128 stands for zero in the data rows.
Each row below has a hidden score, from 0 to 30, with 15 about the middle. What is it? The score is a weighted sum of the row's numbers plus the product of two more (or one squared), each taken from its middle value.
tensor([136, 118, 122, 116, 122, 134, 133, 131, 116, 130, 130, 136, 119,
        123, 132, 134, 125, 130, 135]) 15
tensor([130,  83, 116, 125, 120, 141, 122, 137, 127, 126, 147, 134, 111,
        146, 130, 131, 135, 120, 110]) 16
tensor([130, 125, 126, 113, 120, 132, 134, 123, 116, 138, 121, 132, 119,
        116, 139, 136, 128, 124, 128]) 15
tensor([102, 192,  98, 113,  87, 175, 210, 111, 117, 188, 141, 114,  75,
         80, 196, 213, 108, 173, 143]) 13
tensor([193, 183, 255, 255,  84, 139, 107,  54, 200, 165,  68,  83,  76,
         99,  88,  77, 122, 178, 135]) 10
tensor([120, 145, 180, 132,  99, 144,  96, 133,  94,  56,  71, 112, 145,
        161, 106, 100, 136, 134, 112]) 10
tensor([131, 154,  93,  80,  82, 173, 101, 120, 107, 136, 104, 147, 113,
        110, 155, 164, 140, 100, 115]) 10
tensor([138, 132, 122, 117, 124, 129, 132, 130, 119, 137, 128, 137, 122,
        128, 131, 133, 127, 127, 136]) 16
tensor([ 91, 237,  75,  31,  28, 178, 184, 112, 144, 255, 153, 126, 212,
         66, 213, 219, 108, 169, 220]) 10
tensor([121, 118, 124, 138, 132, 142, 132, 157, 137, 161, 150, 138, 106,
        120, 124, 111, 124, 129, 144]) 14
tensor([118, 159, 110,  92,  90, 134, 143, 131, 130, 171, 126, 137, 133,
        106, 153, 173, 119, 154, 160]) 14
tensor([106, 147, 122,  91, 175, 102, 146, 146, 124, 156,  91, 188, 161,
        145,  68,  96, 148, 148, 114]) 24
tensor([127, 105, 126, 134, 117, 161, 120, 139, 132, 106, 147, 132, 109,
        153, 122, 116, 161, 114, 119]) 16
tensor([133, 133, 120, 116, 129, 128, 125, 136, 117, 133, 133, 143, 119,
        130, 153, 133, 138, 152, 118]) 16
tensor([132, 123, 119, 118, 108, 121, 133, 131, 115, 144, 134, 141, 117,
        117, 131, 130, 125, 128, 126]) 15
tensor([123, 134, 173, 126, 110, 140, 109, 127,  99,  92,  78, 117, 136,
        164, 113, 106, 145, 132,  98]) 15
tensor([104, 136, 112, 108, 200,  94, 138, 152, 146, 146, 100, 195, 182,
        147,  35, 118, 182, 128, 107]) 27
tensor([146, 126, 179, 154, 120,  79, 189, 142, 122, 127, 120,  83, 118,
        121, 127, 132,  84, 114, 109]) 14
tensor([ 72, 255, 146,  89, 183, 100,  99,  60,  23, 114,  96,  54, 145,
         78, 125, 147,  63,  94, 171]) 8
tensor([142, 127, 123, 123, 123, 107, 126, 150, 126, 125, 147,  98, 114,
        128, 157, 156, 125, 165, 131]) 12
tensor([133, 122, 128, 121, 117, 135, 133, 133, 118, 142, 124, 136, 118,
        123, 135, 134, 128, 126, 125]) 15
tensor([ 99, 206, 116, 138, 152, 146, 149, 136, 170, 120, 190, 246,  52,
        139, 182, 108,  93, 162,   2]) 16
tensor([116, 121, 120, 117, 114, 128, 136, 129, 135, 142, 128, 111, 107,
        107, 129, 131, 132, 127, 134]) 13
tensor([131, 124, 117, 112, 112, 130, 138, 127, 121, 142, 127, 143, 121,
        121, 138, 140, 131, 132, 139]) 16
tensor([130, 119, 126, 113, 126, 141, 123, 131, 123, 140, 129, 144, 130,
        127, 128, 125, 122, 129, 135]) 15
tensor([ 75, 137, 129, 108, 197, 156,  82, 160, 120, 180,  78, 148, 184,
        122, 198, 126, 119,  89, 195]) 6
tensor([136, 117, 126, 119, 121, 130, 129, 130, 113, 140, 126, 143, 121,
        112, 135, 122, 126, 128, 136]) 15
tensor([ 98,  46, 139,  98, 140, 151, 117, 100, 140, 134,  90, 130, 160,
         98, 126,  98, 132,  38, 149]) 10
tensor([134, 123, 122, 116, 115, 130, 132, 129, 118, 134, 115, 137, 113,
        128, 138, 132, 133, 128, 129]) 16
tensor([133, 106, 118, 122, 130, 132, 134, 136, 120, 139, 149, 143, 121,
        114, 124, 128, 131, 153, 124]) 16
tensor([103, 125, 148, 182, 111, 128, 113, 108, 124,  62,  98,  57, 171,
        194, 103, 136, 105, 118, 112]) 10
tensor([121, 138, 132, 175, 125, 118, 151, 132, 148,  95, 159, 112, 112,
        159, 127, 136,  75, 125,  74]) 11
tensor([117, 146, 122, 107, 176, 101, 163, 154, 128, 157,  96, 189, 162,
        135,  72, 113, 174, 142, 109]) 26
tensor([127, 112, 118, 121, 122, 123, 130, 143, 122, 137, 132, 138, 127,
        118, 134, 133, 123, 126, 129]) 15
tensor([112, 119, 166, 131, 153,  75,  86,  75, 135, 145, 163, 155, 166,
         74, 102, 130, 133, 117,  79]) 15
tensor([134, 122, 117, 121, 104, 131, 136, 122, 104, 139, 133, 127, 126,
        120, 133, 137, 130, 124, 140]) 16
tensor([120, 123, 118, 121, 117, 141, 131, 132, 120, 127, 126, 144, 121,
        124, 136, 131, 129, 123, 132]) 15
tensor([119, 158, 116,  81,  84, 148, 136, 132, 132, 178, 135, 132, 147,
        114, 155, 158, 124, 160, 156]) 14
tensor([130, 123, 128, 119, 115, 127, 129, 136, 116, 131, 122, 136, 134,
        123, 137, 134, 126, 125, 124]) 14
tensor([136, 119, 129, 120, 113, 135, 131, 134, 119, 137, 119, 138, 115,
        128, 140, 129, 132, 117, 123]) 15
tensor([ 43,  70, 187, 127, 155, 143,  86, 127, 142, 120,  94, 135, 146,
        198, 100,  42,  36, 121, 179]) 23
tensor([ 69,  50, 154, 116, 145, 154, 107, 143, 166, 125, 143, 139, 109,
        171, 113,  90,  84, 118, 153]) 17
tensor([151, 126, 178, 147, 136,  79, 178, 114, 123, 125, 118,  87, 128,
        121, 131, 131,  86, 123, 108]) 16
tensor([ 90, 200, 196, 176,  86, 124, 108,  94, 128,   0,  53, 255, 106,
        202, 169,  80,  38, 207,   0]) 26
tensor([246, 242,   0,  26, 155, 178,  23,  35,  40, 123,  92,  68,  97,
        173, 233,  26, 233, 149,  48]) 23
tensor([134, 119, 118, 113, 126, 131, 128, 131, 121, 139, 130, 137, 123,
        126, 139, 134, 130, 133, 126]) 16
tensor([119, 149, 108, 100,  97, 148, 138, 131, 132, 166, 134, 134, 138,
        116, 144, 170, 126, 144, 145]) 14
tensor([ 61,  50, 216, 128, 165, 105, 119, 155, 166, 107, 128, 122, 137,
        174, 104,  47,   9, 131, 164]) 22
tensor([134, 129, 134, 114, 122, 123, 127, 131, 121, 138, 128, 143, 124,
        127, 136, 126, 125, 125, 122]) 15
tensor([135, 120, 123, 119, 118, 133, 130, 124, 116, 139, 131, 146, 121,
        124, 134, 126, 127, 127, 137]) 16
tensor([ 91, 132, 136, 119, 204, 137,  85, 163, 132, 199,  84, 146, 186,
        115, 192, 126, 117,  97, 206]) 4
tensor([131, 118, 123, 112, 127, 136, 126, 138, 115, 135, 122, 134, 125,
        123, 136, 132, 121, 133, 129]) 15
tensor([140, 119, 116, 104, 115, 125, 135, 134, 117, 126, 129, 132, 125,
        124, 138, 132, 146, 143, 133]) 16
tensor([151, 179, 160, 175, 100, 149, 110,  87,  96, 108,  72, 107, 156,
        167, 130, 162, 119, 135, 145]) 14
tensor([142, 137, 151, 133, 116, 136, 124, 118, 138, 144, 114, 120, 110,
        120, 125, 121, 123, 143, 134]) 13
tensor([140, 109, 116, 112, 119, 121, 130, 131, 118, 138, 121, 139, 136,
        123, 118, 132, 129, 128, 129]) 16
tensor([129, 113, 129, 176, 194, 152, 138, 180, 106, 125, 160, 115, 109,
        123,  84, 120, 151,  81, 130]) 13
tensor([163,  68, 161,  76,  86, 107, 123,  74,  34,  72,  93, 155, 164,
        125, 158, 165, 187, 126, 105]) 26
tensor([133, 120, 120, 120, 127, 129, 122, 128, 111, 146, 128, 137, 121,
        125, 133, 131, 121, 125, 137]) 16
tensor([127, 123, 122, 125, 122, 127, 124, 130, 127, 140, 132, 135, 135,
        123, 150, 130, 105, 127, 127]) 14
tensor([134, 123, 124, 112, 120, 128, 127, 123, 122, 131, 125, 144, 122,
        123, 141, 128, 123, 129, 133]) 15
tensor([255, 222, 201, 255,  67, 155, 108,  22, 103,  69,  28,  59, 226,
        236,  75, 155, 101, 101, 193]) 12
tensor([125, 133, 130, 173, 193, 191, 118, 185,  88, 104, 172, 106, 104,
        125,  56, 104, 172,  60, 124]) 16
tensor([197, 191, 220, 223,  82, 160,  82,  67, 127, 125,  58,  95, 135,
        139, 110, 137, 114, 146, 146]) 6
tensor([144, 106, 116, 117, 131, 123, 141, 131, 122, 128, 144, 141, 125,
        106, 129, 121, 127, 132, 122]) 15
tensor([107, 151, 127, 107, 206,  91, 154, 156, 141, 152,  93, 223, 168,
        138,  38,  99, 189, 159, 106]) 29
tensor([136, 121, 122, 121, 127, 139, 127, 131, 116, 139, 128, 139, 125,
        120, 125, 140, 122, 129, 134]) 15
tensor([129, 117, 118, 124, 129, 120, 129, 132, 129, 146, 127, 137, 123,
        126, 134, 144, 129, 125, 135]) 16
tensor([130, 129, 116, 119, 123, 134, 122, 130, 117, 137, 126, 138, 116,
        131, 141, 140, 137, 129, 122]) 16
tensor([ 96, 132, 138, 122,  97, 129, 111,  86, 120,  81,  91,  90, 122,
        171, 101, 132, 158, 127, 117]) 15
tensor([126, 135, 120, 118, 122, 134, 133, 130, 102, 134, 125, 131, 121,
        123, 137, 131, 123, 124, 121]) 15
tensor([130, 128, 125, 129, 122, 132, 133, 134, 127, 139, 125, 134, 129,
        122, 137, 133, 117, 133, 134]) 14
tensor([128, 121, 124, 117, 105, 131, 133, 134, 118, 140, 125, 138, 123,
        127, 128, 131, 128, 134, 129]) 15
tensor([132, 117, 115, 119, 119, 136, 132, 136, 117, 142, 135, 133, 121,
        122, 133, 136, 124, 127, 125]) 15
tensor([105, 158,  46,  58,  71, 172,  96, 160, 119, 147, 131, 156, 130,
         65, 133, 183, 180, 104, 103]) 7
tensor([137, 162,  62, 191,  87,  76, 146,  51, 173,  68, 138,  36, 104,
        164, 128, 178, 201, 168, 122]) 13
tensor([129, 112, 125, 116, 123, 135, 130, 145, 118, 133, 128, 129, 121,
        129, 137, 142, 135, 134, 125]) 15
tensor([107, 140, 161, 211, 116,  57, 242, 175, 212, 119, 185, 181,  55,
        114, 143,  89,   0, 100,  30]) 27
tensor([ 80, 112, 145, 241, 135, 115, 107, 125, 111,  77, 131,  17, 149,
        247, 121, 170,  97, 136, 110]) 15
tensor([135, 127, 134, 102, 111, 130, 125, 118, 106, 131, 119, 138, 129,
        116, 139, 137, 134, 129, 127]) 15
tensor([134,  94, 141, 146, 139, 137, 127, 186, 167, 102, 181, 112, 108,
        160, 100, 114, 141, 123, 135]) 14
tensor([119, 148, 113, 104, 156, 113, 124, 176,  92, 145, 110, 152, 171,
         89, 170, 102, 148, 154, 156]) 15
tensor([117, 158,  63, 133,  51, 111, 175,  25, 123, 104, 100,  82,  91,
        169, 124, 164, 217, 119, 115]) 21
tensor([124, 125, 111, 105, 130, 118, 132, 143, 113, 138, 127, 136, 121,
        112, 145, 128, 133, 144, 128]) 16
tensor([184, 115, 126, 163, 159,  96, 130, 167, 131,  45, 154,  38,  63,
        126, 156, 168, 142, 206, 115]) 6
tensor([156, 203,  38,  94, 152, 132, 217, 120,  46,  65, 233, 174, 169,
          4, 223,   0, 255, 205, 124]) 19
tensor([133, 121, 121, 125, 132, 130, 134, 132, 100, 132, 123, 138, 117,
        130, 135, 134, 129, 129, 123]) 17
tensor([140,  58, 139, 208, 126,  71, 179, 135, 235, 175, 244, 116, 117,
        117,   0,  38,  83,  95, 241]) 22
tensor([125,  72, 115, 128, 115, 164, 126, 139, 147, 131, 179, 139,  98,
        136, 121, 128, 153, 107, 122]) 16
tensor([134, 110, 131, 125, 120, 122, 133, 122, 139, 131, 129, 131, 125,
        130, 123, 136, 116, 132, 137]) 15
tensor([117, 113, 155, 224, 133,  94, 146,  87, 152,  55, 140,  11, 180,
        243,  81, 168,  85, 114, 157]) 12
tensor([127, 190, 143,  88,  61, 148, 148, 107, 159, 206, 117, 118, 136,
         92, 154, 159, 120, 181, 170]) 12
tensor([111, 159,  66, 135,  70, 109, 158,  55, 122, 106,  98,  98, 112,
        161, 118, 150, 204, 132, 120]) 20
tensor([120, 158, 121, 111, 137, 125, 118, 137,  83, 140, 110, 120, 127,
        111, 145, 138, 111, 108, 137]) 13
tensor([130, 111, 119, 196, 130, 135, 138, 111, 128,  80, 166,  65, 171,
        175, 131, 163, 106, 118, 108]) 13
tensor([132, 120, 126, 120, 122, 135, 124, 133, 111, 134, 130, 138, 119,
        122, 134, 132, 129, 132, 133]) 15
tensor([150, 164, 156, 146, 111, 147,  98, 101, 107, 118,  81, 115, 142,
        151, 121, 151, 118, 134, 138]) 12
tensor([111, 148, 113, 106, 161, 108, 153, 146, 123, 149, 122, 162, 145,
        127,  93, 122, 158, 140, 121]) 22
tensor([128, 120, 128, 114, 115, 134, 130, 136, 116, 135, 127, 136, 119,
        119, 137, 138, 128, 127, 128]) 14
tensor([127,  84, 108, 118, 143, 151, 122, 136, 142, 122, 177, 143, 103,
        136, 127, 122, 138, 112, 126]) 16
tensor([148, 166, 108,  70, 150, 173, 111, 119,  94, 134, 156, 169, 115,
        135, 201, 103, 178, 168,  99]) 22
tensor([130,  69, 131, 112, 117, 140, 120, 109, 135, 139, 129, 131, 141,
        117, 129, 124, 114,  79, 134]) 13
tensor([134, 123, 121, 113, 124, 141, 142, 129, 109, 135, 129, 137, 124,
        122, 142, 136, 129, 142, 143]) 17
tensor([135, 127, 121, 118, 121, 132, 132, 143, 122, 143, 132, 137, 116,
        106, 131, 129, 126, 133, 129]) 13
tensor([133, 127, 121, 117, 122, 128, 132, 155, 113, 139, 130, 140, 125,
        122, 134, 137, 128, 132, 130]) 15
tensor([134, 119, 123, 120, 112, 130, 131, 130, 117, 142, 133, 137, 122,
        133, 131, 126, 128, 133, 130]) 16
tensor([130, 110, 122, 131, 117, 142, 131, 121, 120, 147, 130, 143, 120,
        116, 121, 143, 124, 136, 134]) 16
tensor([ 82,  34,  80,  85,  77, 164, 111,  91, 157, 100, 121,  94, 166,
        136,  85,  88, 221,  58, 125]) 21
tensor([146, 121, 123, 122, 122, 133, 127, 134, 113, 137, 124, 137, 122,
        129, 140, 132, 127, 128, 155]) 16
tensor([118, 135, 195, 146, 100, 158,  93, 129,  92,  53,  60, 100, 146,
        180, 100,  96, 136, 119, 108]) 11
tensor([108,  79, 137, 149, 153, 135, 134, 185, 166, 107, 195, 114, 114,
        160, 101, 102, 140, 124, 131]) 16
tensor([144, 145, 115, 102, 255,  66, 148, 198, 212, 184,  28, 255, 154,
        136,   0, 155, 212, 160,  94]) 29
tensor([129, 120, 113, 108, 115, 134, 131, 129, 109, 139, 127, 140, 119,
        126, 134, 121, 126, 127, 132]) 16
tensor([136, 141, 124, 161, 131, 130, 129, 111, 107, 111, 133,  71, 148,
        170, 134, 155, 109, 139, 112]) 13
tensor([144, 106, 156, 125, 127,  81, 152, 108, 122, 147, 131, 172, 132,
         79, 141, 135,  98, 120,  96]) 18
tensor([145, 183, 130, 101, 179, 123, 138, 181,   0,  49, 148,  84, 177,
         14, 121,  95, 199,  74, 167]) 12
tensor([ 77, 146, 131, 131, 197, 137,  82, 162, 116, 180,  82, 145, 181,
        127, 189, 132, 128,  96, 188]) 7
tensor([138, 125, 132, 126, 120, 146, 130, 131, 163, 139, 122, 141, 124,
        117, 135, 133, 127, 129, 135]) 12
tensor([129,  98, 147, 125, 136,  70, 150,  99, 106, 165, 120, 162, 162,
         78, 134, 142, 107, 128,  87]) 23
tensor([173, 208, 171, 201, 106, 159, 104,  60,  94,  86,  61,  87, 174,
        188, 118, 146, 121, 137, 154]) 13
tensor([114,  95,  75, 158,  58, 133, 143,  61, 162, 110, 142,  92,  87,
        157, 123, 140, 217,  93, 111]) 19
tensor([127,  93, 163, 125, 154,  92, 152, 105, 105, 160, 122, 156, 154,
         74, 129, 132, 114, 115,  98]) 19
tensor([112, 174, 109,  78,  80, 142, 147, 126, 138, 174, 140, 135, 151,
        110, 164, 174, 141, 157, 162]) 15
tensor([122, 101, 133, 130, 124, 132, 123, 155, 140, 131, 150, 126, 125,
        148, 135, 134, 127, 156, 119]) 15
tensor([150, 131, 171, 144, 123,  89, 159, 141, 119, 118, 123,  84, 121,
        122, 124, 124,  86, 124, 115]) 11
tensor([119, 130, 127, 168, 118, 123, 138, 103, 105, 102, 133,  65, 157,
        168, 133, 160, 115, 145,  99]) 14
tensor([138, 120, 143, 125, 111, 111, 145, 112, 135, 120, 122, 131, 136,
        140, 113, 135, 109, 115, 146]) 16
tensor([125, 104, 108, 126, 127, 121, 117, 124, 129, 116, 134, 128, 137,
        139, 123, 130, 127, 117, 128]) 15
tensor([120, 127, 101, 130,  88, 121, 144,  77, 116, 114, 112, 101, 115,
        136, 124, 155, 168, 123, 114]) 17
tensor([131, 125, 117, 115, 115, 130, 136, 130, 118, 141, 126, 135, 125,
        110, 135, 139, 109, 109, 121]) 13
tensor([128,  79, 117,  97, 115, 123, 124, 112, 133, 150, 128, 137, 137,
        113, 127, 132, 124,  89, 136]) 16
tensor([114,  67, 119, 101, 128, 140, 125, 105, 132, 142, 122, 138, 138,
        110, 131, 115, 121,  70, 148]) 15
tensor([133, 120,  94, 114, 117, 156, 116, 158, 118, 126, 136, 127, 129,
        139, 124, 122, 161, 141, 140]) 15
tensor([166,  90,  57, 118,  58, 207, 146, 119, 254, 143, 223, 198,  64,
        148, 139, 140,  91, 121,  93]) 8
tensor([110,  71, 152, 154, 134, 124, 131, 219, 204,  89, 209,  92, 100,
        195, 105, 107, 158, 102, 143]) 17
tensor([137, 120, 123, 116, 125, 130, 128, 134, 114, 132, 130, 137, 121,
        124, 145, 145, 129, 135, 126]) 15
tensor([107,  16, 137,  93, 129, 159, 126, 100, 135, 144,  87, 112, 162,
         97, 123,  93, 122,  47, 150]) 11
tensor([136, 121, 119, 116, 122, 135, 130, 129, 111, 140, 125, 141, 109,
        124, 140, 130, 128, 137, 132]) 16
tensor([139, 120, 117, 114, 108, 139, 137, 130, 119, 112, 134, 140, 119,
        135, 136, 134, 121, 134, 132]) 14
tensor([135, 130, 119, 123, 117, 142, 125, 115, 112, 137, 119, 138, 124,
        125, 138, 137, 124, 136, 130]) 15
tensor([117, 120, 119, 124, 122, 132, 135, 146, 133, 150, 141, 137, 118,
        113, 130, 116, 129, 133, 133]) 15
tensor([101, 132, 131, 206, 116, 136, 130, 132, 126, 109, 140,  29, 146,
        206, 137, 191, 114, 146, 109]) 13
tensor([142, 120, 124, 112, 126, 131, 129, 134, 117, 137, 113, 132, 126,
        124, 132, 133, 124, 135, 134]) 15
tensor([126, 127, 127, 112, 121, 136, 131, 146, 127, 145, 129, 137, 122,
        133, 135, 119, 134, 131, 129]) 15
tensor([108,  82, 151, 145, 138, 132, 128, 215, 187,  97, 186, 108,  89,
        174, 108, 109, 132, 113, 134]) 12
tensor([121, 120, 124, 114, 127, 135, 117, 130, 127, 143, 119, 131, 123,
        120, 132, 132, 126, 139, 133]) 15
tensor([117, 118, 139, 115, 144,  99, 124, 122, 114, 165, 106, 156, 155,
         95, 153, 145, 106, 124, 133]) 18
tensor([132, 133, 116,  97, 126, 118, 140, 155, 109, 132, 124, 138, 130,
        109, 135, 118, 132, 151, 138]) 15
tensor([111, 145, 104, 105, 151, 140,  96, 174, 115, 152, 100, 150, 153,
        110, 158, 120, 148, 145, 164]) 13
tensor([108, 153, 131, 107, 214,  84, 152, 168, 157, 155,  73, 226, 177,
        150,  32, 123, 189, 152, 108]) 29
tensor([156, 123, 171, 138, 121,  96, 166, 137, 123, 123, 118,  96, 120,
        118, 141, 126,  87, 119, 109]) 12
tensor([119, 177,  91, 151,  99, 184, 255, 103, 116, 177, 174, 117,  34,
         76, 198, 212,  85, 199, 148]) 16
tensor([142, 113, 120, 119, 123, 146, 128, 138, 121, 122, 126, 135, 123,
        123, 137, 129, 126, 137, 126]) 13
tensor([132, 124, 126, 107, 119, 139, 139, 126, 120, 136, 122, 139, 126,
        120, 127, 142, 135, 127, 141]) 16
tensor([136,  94, 148, 204, 216, 165, 151, 194, 107, 106, 197,  93, 111,
        124,  50, 106, 146,  39, 120]) 13
tensor([140, 124, 113, 119, 120, 133, 133, 132, 120, 146, 128, 142, 122,
        114, 128, 130, 125, 129, 131]) 15
tensor([132, 123, 114, 120, 122, 138, 133, 129, 123, 149, 127, 137, 122,
        123, 139, 138, 125, 131, 143]) 16
tensor([131, 119, 132, 118, 116, 147, 126, 130, 119, 140, 131, 131, 124,
        122, 130, 134, 127, 128, 125]) 14
tensor([136, 128, 133, 121, 121, 138, 134, 130, 111, 122, 128, 134, 126,
        138, 127, 130, 129, 128, 127]) 16
tensor([139, 119, 129, 125, 123, 134, 128, 137, 118, 138, 124, 139, 109,
        126, 131, 134, 119, 133, 128]) 15
tensor([128, 122, 111, 122, 116, 131, 126, 131, 126, 152, 162, 138, 118,
        111, 118, 127, 126, 133, 138]) 15
tensor([ 92,  98, 139, 137, 177, 134,  97, 206, 169, 122, 172, 116, 138,
        160, 141, 110, 141, 118, 170]) 12
tensor([138, 118,  93, 105, 104, 157, 127, 160, 127, 114, 143, 124, 137,
        148, 118, 116, 177, 148, 131]) 16
tensor([141, 127, 142, 127, 108, 131, 128, 122, 130, 148, 126, 139, 112,
        116, 126, 125, 120, 131, 121]) 14
tensor([207, 107, 138, 182, 174,  91, 149, 170, 142,  48, 165,  28,  46,
        124, 156, 185, 131, 230, 116]) 6
tensor([131, 126, 115, 114, 125, 130, 139, 130, 127, 135, 123, 136, 121,
        124, 133, 130, 125, 130, 138]) 16
tensor([182, 103, 197, 171,  94,  23, 149,  52, 179,  78, 115, 111, 183,
        156,  53, 114,  52,  72, 199]) 18
tensor([129, 125, 116, 106, 105, 143, 113, 131, 110, 140, 132, 138, 113,
        119, 137, 147, 134, 132, 120]) 13
tensor([116, 166, 131, 110, 139, 118,  75, 121, 152, 124, 146, 133, 130,
        112, 112, 125, 145, 133, 107]) 10
tensor([138, 111, 136, 122, 127, 113, 138, 111, 115, 140, 122, 151, 150,
         98, 139, 138, 113, 132, 118]) 17
tensor([110,  83, 149, 173, 149, 131, 122, 205, 187,  93, 197, 105, 112,
        180, 105, 118, 147, 112, 139]) 14
tensor([146, 160, 146, 158, 113, 150, 121, 109, 108, 119,  82, 115, 136,
        151, 134, 152, 120, 134, 132]) 13
tensor([107,  70, 162, 157, 142, 132, 128, 213, 202,  95, 205,  99, 100,
        201, 104, 114, 135, 115, 149]) 16
tensor([139, 114, 127, 119, 123, 110, 138, 123, 116, 132, 123, 148, 135,
        107, 136, 145, 114, 136, 121]) 16
tensor([123, 118, 120, 114, 120, 130, 132, 132, 116, 131, 127, 136, 119,
        124, 130, 128, 133, 136, 129]) 16
tensor([142,  61, 102, 150, 116, 175, 129, 138, 175, 136, 191, 140,  84,
        138, 120, 122, 160,  84, 117]) 12
